In the rows, 128 means zero.
Each path is a new rotation, seen through one point. The rows after it are directions, each followed by how far the rotation turns it, in degrees each step (0 if it stays put).
Each turn is a multiple of 5 degrees from 10 to 175, or 0.
Each row of a path follows its step; steps can be skipped.
Rotation 1:
step 0: [141 131 131 141 132 115 122 123 127 130 132 130 128 132 134 122 130 131
 126 127 124 119 118 140 125 133 128 136 125 127 129 130 134 127 125 127
 123 124 119 136 134 130 125 128 129 135 126 129 125 129 136 126 124]
step 1: [136 127 131 133 122 115 132 133 129 120 131 127 125 127 139 136 125 126
 133 128 123 129 132 125 125 132 114 138 122 119 131 128 131 129 124 129
 122 123 124 126 140 125 129 125 129 127 123 116 129 132 129 121 128]
step 2: [134 125 129 134 130 117 125 122 135 131 128 121 138 127 134 140 131 133
 119 120 126 122 130 122 128 126 132 137 128 133 131 125 133 134 129 135
 130 122 127 138 140 123 131 124 131 129 120 124 122 127 129 125 134]
step 3: [138 126 131 141 125 116 130 130 133 126 140 131 128 126 125 126 133 129
 125 121 124 130 125 131 120 140 127 134 124 131 131 133 128 134 131 129
 121 129 122 136 138 131 120 130 127 128 122 133 137 126 127 128 133]
step 4: [130 126 128 134 122 114 122 124 130 135 139 130 130 127 134 136 130 129
 121 136 123 135 133 131 124 125 120 132 127 118 133 127 129 134 125 126
 129 129 125 126 143 126 121 134 129 130 122 120 125 134 130 129 121]
step 5: [142 128 127 130 129 130 120 119 134 124 131 125 134 126 133 134 131 119
 123 118 125 123 130 129 126 126 123 125 130 123 127 129 131 133 134 125
 122 123 117 136 144 126 130 125 134 129 122 126 127 126 125 122 129]
step 6: [124 129 134 140 126 116 124 124 127 128 127 126 126 127 127 127 124 127
 125 120 120 126 126 134 121 134 123 130 125 125 137 129 128 132 126 125
 132 130 117 144 134 126 126 125 123 127 118 127 131 132 138 121 133]
step 7: [134 123 125 138 128 115 124 129 135 126 135 123 129 117 134 134 125 122
 135 133 121 132 131 130 125 125 126 135 132 121 127 127 138 133 123 133
 128 124 125 139 135 136 125 129 132 135 130 123 128 132 132 126 123]
step 8: [135 132 133 133 128 121 134 131 129 119 127 128 140 124 132 133 127 129
 121 124 120 124 128 122 132 127 123 127 133 127 133 126 135 132 133 126
 127 125 124 138 145 121 125 133 136 125 119 126 134 124 130 127 121]
step 9: [129 127 127 128 118 117 127 127 129 134 128 125 135 122 135 132 128 125
 119 115 115 132 133 129 119 134 128 130 122 129 131 132 137 132 128 127
 126 132 123 136 136 130 121 125 131 133 126 136 130 133 135 131 134]
step 10: [129 115 121 134 130 124 124 130 129 129 138 129 131 124 124 140 128 122
 127 132 118 134 131 128 127 132 120 126 127 122 129 130 131 137 127 135
 131 125 119 139 139 128 129 129 125 129 120 130 136 131 126 133 124]
step 11: [136 131 131 135 123 133 125 123 131 123 132 123 132 126 127 133 128 125
 119 126 120 124 128 141 130 127 130 128 129 120 137 125 135 132 137 125
 133 130 128 138 141 123 123 135 132 137 123 131 126 131 130 130 120]
[127 127 128 129 129 129 128 129 129 126 131 126 127 127 124 128 129 129
 130 129 129 130 128 130 127 127 131 130 129 129 129 128 127 129 127 130
 130 127 130 132 128 127 128 128 127 128 127 130 128 130 129 128 131]  95
Rotation 2:
step 0: [128 133 127 128 125 124 137 127 132 132 124 138 129 130 130 126 126 124
 121 129 123 129 134 127 129 132 133 124 136 135 130 139 128 133 119 136
 127 119 142 127 129 121 132 132 130 124 140 122 123 121 143 122 128]
step 1: [123 126 135 122 133 127 126 128 126 134 141 120 137 130 125 118 131 134
 123 130 130 137 134 135 132 133 131 130 131 122 120 120 122 136 137 127
 131 128 129 135 123 131 128 124 138 119 118 134 130 133 125 129 131]
step 2: [128 123 123 123 131 127 133 122 125 124 121 131 137 136 132 131 127 119
 138 126 130 130 127 115 128 128 123 126 123 130 137 135 126 132 124 138
 137 120 129 126 143 125 138 125 134 135 124 131 124 129 134 133 127]
step 3: [121 124 131 131 125 141 128 127 136 130 133 133 121 135 136 122 129 127
 117 133 123 130 123 129 125 125 122 130 130 123 124 135 127 143 135 121
 123 134 134 117 124 129 123 129 133 125 127 132 133 132 122 122 136]
step 4: [131 139 128 132 133 117 119 123 126 139 128 122 126 128 136 133 117 127
 127 119 127 123 129 127 121 127 134 122 124 129 136 128 117 131 128 134
 137 120 129 131 127 129 136 129 134 129 130 128 128 136 128 125 117]
step 5: [128 120 138 125 127 126 132 120 129 122 127 127 134 133 129 138 132 118
 120 134 130 130 129 136 131 124 115 126 133 120 125 128 135 126 130 121
 129 120 138 131 129 132 131 122 130 116 135 129 126 120 123 122 132]
step 6: [121 132 120 130 119 124 122 131 128 133 128 129 132 130 129 132 129 136
 130 126 130 135 118 121 127 128 140 119 125 130 124 131 120 125 134 133
 128 129 129 126 132 138 132 126 143 125 127 119 137 130 133 134 138]
step 7: [136 122 139 142 135 122 137 125 139 131 138 132 137 125 133 132 138 127
 127 130 125 126 125 126 130 122 125 131 132 127 132 129 127 132 120 130
 133 128 135 123 133 130 120 118 125 128 124 138 123 131 127 130 123]
step 8: [124 123 123 122 119 131 126 130 129 134 127 123 123 138 141 135 126 128
 130 123 133 132 124 133 127 125 124 133 115 122 120 132 128 131 130 140
 123 136 127 138 123 125 126 126 137 126 130 122 132 127 123 128 117]
step 9: [127 130 132 129 129 127 125 121 138 125 132 127 131 124 126 132 130 120
 132 125 116 130 126 114 120 131 127 116 131 127 124 128 122 124 127 128
 138 125 136 125 127 125 119 140 124 120 139 128 117 130 124 130 131]
step 10: [126 121 126 131 127 123 123 130 125 130 132 136 130 118 133 129 128 125
 120 125 125 138 129 134 135 119 132 129 121 127 121 121 133 130 131 135
 126 122 125 128 125 124 135 118 128 126 121 114 131 132 117 117 131]
step 11: [127 133 131 131 128 131 130 120 123 121 132 127 137 128 122 131 126 127
 127 126 129 131 120 128 126 125 128 135 129 127 131 136 119 125 128 135
 140 137 116 127 138 134 126 124 131 128 148 130 123 129 129 135 128]
[125 129 128 127 130 127 126 129 127 129 127 128 126 126 127 128 131 128
 126 128 130 131 129 125 127 126 127 129 127 127 131 130 130 129 127 128
 129 130 130 129 126 128 128 127 127 127 128 128 128 129 130 130 127]  0
[128 130 128 126 128 128 127 129 131 129 130 129 128 126 128 130 127 130
 129 129 126 127 130 126 131 127 130 126 129 130 129 129 125 129 129 127
 127 131 129 128 127 127 129 130 127 126 128 129 129 129 128 128 131]  125
[130 126 131 127 127 126 130 128 127 127 127 129 126 127 128 129 127 126
 128 127 128 126 130 126 126 127 131 130 130 126 128 128 128 128 130 127
 129 131 130 127 131 127 127 127 128 128 128 128 124 128 131 127 129]  160
Rotation 3:
step 0: [132 133 120 141 124 127 125 125 127 119 135 121 127 131 135 119 125 123
 125 128 131 130 133 138 129 127 127 130 131 132 137 131 134 120 126 134
 134 136 129 126 134 129 128 136 130 129 124 128 126 129 122 125 134]
step 1: [134 125 124 125 124 120 121 123 127 122 129 132 125 130 138 129 128 131
 122 121 118 124 130 127 125 126 129 126 131 113 132 127 121 130 130 133
 129 120 117 128 126 134 130 131 127 127 131 128 138 129 129 119 132]
step 2: [133 129 112 133 130 128 120 130 136 127 128 129 123 128 126 123 129 126
 132 122 123 120 128 127 126 129 128 135 134 136 122 130 126 125 121 131
 128 134 133 130 130 134 133 124 133 133 128 124 135 132 126 136 141]
step 3: [133 122 128 128 131 129 132 126 130 131 130 129 125 137 133 129 125 127
 125 113 127 134 137 135 132 129 127 129 125 124 137 141 126 130 138 133
 137 131 127 131 124 131 129 130 125 130 123 129 126 129 123 128 139]
step 4: [134 135 125 139 120 137 118 121 131 122 125 129 131 129 132 132 117 130
 127 123 128 122 125 125 130 131 125 128 124 124 134 121 131 129 127 127
 129 124 131 125 126 134 126 122 130 123 132 125 137 131 120 125 138]
step 5: [135 131 122 125 128 124 124 132 130 124 125 120 127 137 133 115 130 125
 125 117 131 122 124 127 131 125 137 126 133 132 128 141 126 130 130 126
 126 127 127 125 125 127 129 131 134 132 132 126 125 120 124 120 137]
step 6: [128 123 125 130 121 136 125 120 124 123 127 129 120 127 135 130 122 127
 127 119 128 131 137 128 130 113 125 136 132 126 128 128 125 132 128 129
 122 131 129 132 134 129 129 132 125 130 122 125 141 127 120 131 133]
step 7: [143 121 122 129 132 132 125 121 131 128 127 126 123 128 126 125 133 127
 132 120 126 124 125 129 134 130 135 128 121 121 124 130 135 127 126 123
 139 130 121 123 134 131 127 126 131 131 131 133 132 135 121 122 134]
step 8: [137 126 128 132 128 134 131 119 129 119 119 130 119 139 130 127 122 126
 128 126 127 126 125 132 129 130 127 131 136 140 130 131 128 133 133 132
 133 127 132 133 119 136 131 137 131 127 130 124 136 122 131 124 131]
step 9: [135 125 115 135 119 131 124 118 133 125 135 122 133 131 129 123 121 138
 128 125 128 130 126 129 130 126 127 132 133 121 135 134 128 131 128 134
 127 133 130 117 133 123 129 130 126 134 125 134 130 129 122 125 126]
step 10: [127 126 123 127 125 130 130 128 128 121 123 128 126 129 131 129 126 133
 133 123 125 121 132 135 133 121 137 125 131 121 122 124 125 124 122 134
 136 120 122 129 121 136 128 130 130 136 126 122 132 124 126 118 139]
step 11: [136 124 120 137 135 130 124 130 127 121 129 125 122 133 121 121 124 124
 122 121 131 125 129 133 122 126 126 135 135 130 139 131 122 126 120 128
 134 129 125 131 133 129 131 124 132 127 127 130 138 123 124 135 130]
[127 126 130 131 128 127 130 127 128 126 129 131 127 130 128 129 128 127
 124 127 129 129 130 127 128 127 128 129 128 126 131 128 130 129 129 129
 126 129 128 126 130 126 131 128 128 129 125 127 127 127 128 129 127]  130
Rotation 4:
step 0: [131 133 126 125 122 142 126 123 126 120 128 126 128 128 119 131 130 128
 126 113 128 119 142 125 123 128 129 132 123 134 124 133 129 126 125 128
 129 133 125 128 139 133 126 132 130 125 115 127 124 132 127 122 131]
step 1: [128 133 133 118 129 131 137 126 125 127 133 136 136 122 136 120 139 124
 126 126 124 125 130 133 118 128 124 141 122 127 127 132 134 124 120 138
 126 133 126 124 130 126 126 131 131 125 128 135 126 124 121 125 137]
step 2: [128 129 119 118 119 131 133 125 131 125 117 133 123 129 131 126 134 129
 128 120 139 127 121 121 122 123 118 128 136 134 118 124 130 122 123 135
 117 132 128 128 128 126 124 120 126 124 128 132 133 128 123 123 126]
step 3: [139 127 119 118 128 135 130 124 132 132 129 137 125 127 132 123 116 127
 120 114 127 124 132 126 127 129 123 128 123 126 125 131 119 135 128 136
 129 131 127 130 129 135 121 129 118 122 124 126 123 124 121 131 127]
step 4: [133 126 130 132 122 133 133 132 130 129 125 133 131 130 140 117 132 126
 115 124 122 127 132 122 120 122 132 125 127 126 125 123 123 128 120 128
 121 135 117 115 127 131 136 133 127 130 123 131 123 132 122 122 131]
step 5: [126 121 128 122 118 132 135 126 137 117 128 130 126 129 131 125 129 132
 128 128 123 117 130 115 128 128 128 134 135 122 132 131 129 129 128 135
 118 133 130 131 136 127 127 126 132 136 119 134 128 122 120 122 119]
step 6: [128 140 115 120 122 139 124 130 131 126 127 131 140 125 129 132 123 127
 127 125 122 121 138 127 122 133 123 133 128 133 130 121 130 133 126 136
 122 136 126 126 132 135 121 133 127 132 130 136 131 133 127 136 128]
step 7: [131 125 125 117 128 130 135 129 125 128 124 124 132 130 131 119 128 123
 121 129 127 127 130 132 114 119 119 128 119 132 124 128 134 137 131 141
 127 134 136 116 133 126 137 126 128 130 125 129 126 134 128 122 124]
step 8: [131 116 129 120 122 135 126 123 130 133 125 136 137 132 122 124 130 131
 133 125 129 126 134 117 127 120 125 126 135 136 121 132 127 135 130 134
 119 123 126 123 130 126 121 131 126 124 128 137 120 123 126 117 128]
step 9: [139 128 121 132 120 138 121 119 132 118 124 139 130 126 132 122 132 127
 124 128 129 131 138 126 124 130 122 134 129 124 132 127 128 135 132 132
 134 137 126 130 134 130 126 126 121 128 127 131 126 127 128 121 140]
step 10: [123 125 129 123 124 137 129 128 124 124 131 135 141 135 132 124 136 125
 122 125 125 120 119 123 119 118 120 128 129 124 126 129 118 125 123 127
 132 138 137 125 134 133 131 126 125 131 119 132 131 131 126 130 134]
step 11: [120 132 123 122 119 129 133 129 132 127 126 132 132 129 128 128 130 130
 131 115 128 125 139 115 119 122 128 129 126 131 124 130 133 119 140 135
 127 129 129 136 135 129 133 134 126 123 120 129 124 127 118 125 129]
[128 128 127 130 128 129 130 126 129 129 129 127 128 129 125 125 130 132
 126 129 128 125 129 127 128 128 126 127 127 130 129 129 130 128 128 127
 127 131 129 127 126 128 129 128 126 127 129 129 128 125 127 131 128]  0
[128 128 126 131 127 126 131 130 127 130 127 127 127 125 131 129 127 129
 129 126 129 127 127 126 129 129 128 127 128 126 128 129 126 128 127 130
 126 128 127 128 127 130 129 129 129 129 128 126 130 128 124 130 129]  40
Rotation 5:
step 0: [140 132 122 123 126 127 136 130 133 132 126 133 127 124 131 115 120 133
 124 132 134 132 126 122 141 137 132 128 131 132 130 136 131 139 131 126
 125 125 125 129 129 128 124 122 121 131 124 136 128 128 138 123 135]
step 1: [129 130 133 134 128 130 125 118 136 138 133 138 129 135 130 134 129 128
 124 125 129 133 130 132 128 132 129 139 130 126 135 117 126 127 126 125
 123 140 125 130 125 125 123 119 136 126 119 139 130 131 130 126 140]
step 2: [134 131 129 132 127 130 132 131 121 131 137 133 126 128 133 138 122 142
 127 137 137 127 126 128 132 121 132 128 127 125 130 133 124 126 133 129
 125 134 134 126 122 122 131 124 118 135 131 138 114 124 118 124 126]
step 3: [139 131 129 132 129 135 129 125 135 139 120 120 125 126 132 119 125 123
 120 126 130 126 115 131 128 138 130 134 132 126 136 125 129 124 124 134
 125 124 134 118 128 128 128 126 123 140 129 131 126 135 121 128 134]
step 4: [129 132 141 129 123 126 133 130 132 127 134 142 130 124 125 120 123 127
 122 139 129 123 125 122 126 125 130 123 124 127 142 120 118 124 135 121
 121 127 130 129 127 127 126 118 135 131 125 126 128 123 128 134 137]
step 5: [135 134 123 124 135 134 132 123 124 123 126 126 124 120 128 132 119 130
 132 127 129 132 128 125 135 136 134 126 128 126 121 131 115 128 129 134
 126 140 140 126 131 121 123 119 124 130 124 134 124 126 133 134 140]
step 6: [124 130 126 122 117 131 127 123 125 133 123 129 124 130 118 129 134 134
 123 124 130 128 127 127 125 126 135 134 126 125 136 118 131 131 120 129
 123 122 129 125 118 118 125 124 129 141 125 144 125 127 130 132 134]
step 7: [126 131 126 130 122 126 127 133 130 132 145 127 124 123 132 127 118 133
 131 134 126 134 122 129 123 120 127 127 120 132 134 126 122 120 120 139
 129 138 136 126 126 126 130 123 135 142 126 123 124 132 126 129 128]
step 8: [139 135 131 133 129 126 126 131 124 123 123 133 124 129 119 123 125 128
 120 130 118 119 126 123 132 139 142 131 132 123 126 133 127 121 126 132
 130 128 134 129 130 130 135 132 125 145 120 127 122 128 128 132 130]
step 9: [125 136 128 120 123 121 134 127 127 133 135 133 134 125 125 119 121 119
 130 116 124 130 125 130 127 132 140 120 119 121 130 122 130 132 129 127
 119 128 135 125 117 133 130 118 132 129 124 132 136 127 127 130 131]
step 10: [118 132 129 126 136 124 127 124 131 133 123 132 120 129 122 133 125 138
 128 134 131 134 122 129 124 125 147 121 123 126 127 129 116 125 130 131
 131 143 130 129 130 119 132 132 132 130 128 131 131 131 135 130 127]
step 11: [128 132 120 128 123 125 129 127 121 131 138 128 128 123 121 126 127 142
 121 124 122 125 121 124 129 130 138 129 128 128 128 133 137 132 113 129
 130 123 131 124 136 129 133 130 124 130 136 140 128 132 129 131 137]
[128 128 128 129 131 127 125 130 129 127 130 129 129 125 126 129 127 128
 130 130 126 128 127 128 129 128 127 129 128 129 128 131 127 126 131 128
 128 129 129 126 127 125 129 130 125 126 128 129 126 129 129 129 128]  130
[129 130 128 127 128 128 131 126 130 128 126 128 126 125 126 125 128 128
 128 130 129 128 129 128 125 129 130 127 127 126 128 129 126 130 130 127
 128 127 130 127 127 129 128 130 129 123 129 126 129 129 128 129 129]  70
[129 127 125 131 130 128 130 130 127 127 127 125 126 129 130 128 126 130
 129 130 128 128 126 127 128 129 131 127 130 128 126 126 128 129 130 129
 130 128 130 130 129 127 127 129 128 127 128 127 125 126 130 128 126]  135
Rotation 6:
step 0: [118 124 128 131 132 118 137 121 129 139 129 127 127 128 130 135 125 121
 124 122 122 136 124 133 125 134 128 120 124 132 134 129 125 125 127 129
 133 133 123 128 119 122 127 131 132 123 136 127 129 131 137 121 129]
step 1: [122 135 123 126 127 134 128 128 127 129 129 122 131 118 126 126 123 130
 127 120 118 143 132 119 127 130 135 125 137 127 124 132 125 130 126 122
 128 130 133 124 120 127 122 135 125 131 136 122 122 126 127 128 126]
step 2: [126 133 138 128 135 120 131 124 130 136 132 129 125 127 123 135 130 120
 136 124 121 130 137 132 130 131 135 124 129 133 124 131 132 123 121 133
 135 140 131 126 119 126 127 124 125 134 127 135 123 134 130 127 129]
step 3: [120 133 131 118 129 126 140 125 124 126 125 135 131 124 132 123 125 135
 121 127 127 134 127 131 130 135 131 118 130 138 125 135 125 126 129 127
 129 126 138 120 120 135 130 135 125 132 133 131 126 125 124 128 123]
step 4: [125 132 129 119 132 119 130 122 130 125 139 128 125 132 128 125 120 127
 130 126 131 125 128 126 124 124 137 129 138 128 124 132 119 130 116 134
 123 135 135 134 123 126 120 126 127 133 127 130 123 136 131 123 124]
step 5: [132 129 122 124 136 122 140 124 135 136 124 128 130 136 123 130 125 127
 127 131 132 128 128 133 139 124 132 130 131 128 122 130 124 125 128 124
 134 127 134 120 124 133 128 137 117 125 134 130 121 124 126 127 119]
step 6: [131 121 127 122 132 128 139 129 135 121 132 124 122 132 136 130 118 123
 130 123 129 138 127 132 127 130 124 121 134 133 129 134 119 123 125 130
 126 128 128 134 127 129 112 132 129 130 128 132 130 127 138 128 128]
step 7: [118 131 116 124 138 125 128 123 131 131 134 126 131 125 116 135 125 125
 134 130 130 136 130 124 123 124 131 125 128 128 130 130 122 127 127 124
 133 125 126 124 122 128 128 138 126 118 128 124 125 129 135 123 117]
step 8: [124 132 129 133 124 130 137 132 139 125 128 119 123 133 122 136 124 119
 133 121 123 138 133 129 133 130 130 127 131 137 128 132 127 129 130 123
 124 134 128 128 121 130 122 133 130 130 136 135 131 134 123 134 125]
step 9: [119 133 129 119 137 124 127 129 126 130 130 127 143 122 124 136 126 128
 127 126 121 135 128 132 131 140 127 122 132 133 128 138 130 123 125 126
 130 125 127 134 120 123 129 126 123 124 125 134 130 130 132 126 122]
step 10: [121 135 136 123 128 128 131 124 132 126 133 127 128 131 125 137 133 131
 126 120 129 130 132 122 122 129 135 127 136 131 122 128 123 127 129 127
 116 136 137 119 122 125 130 139 127 135 130 129 135 129 132 134 121]
step 11: [128 133 130 124 133 115 143 129 125 129 126 127 131 132 120 129 125 133
 127 120 127 132 125 135 132 131 128 128 132 125 127 127 128 131 129 132
 130 131 130 130 120 118 130 119 121 130 136 135 122 138 132 124 121]
[132 123 126 129 128 126 129 126 127 128 127 127 127 130 129 128 128 129
 127 128 128 129 127 128 128 127 127 129 129 124 129 127 127 127 127 127
 128 128 129 127 129 127 126 129 127 126 131 126 129 128 132 128 128]  55
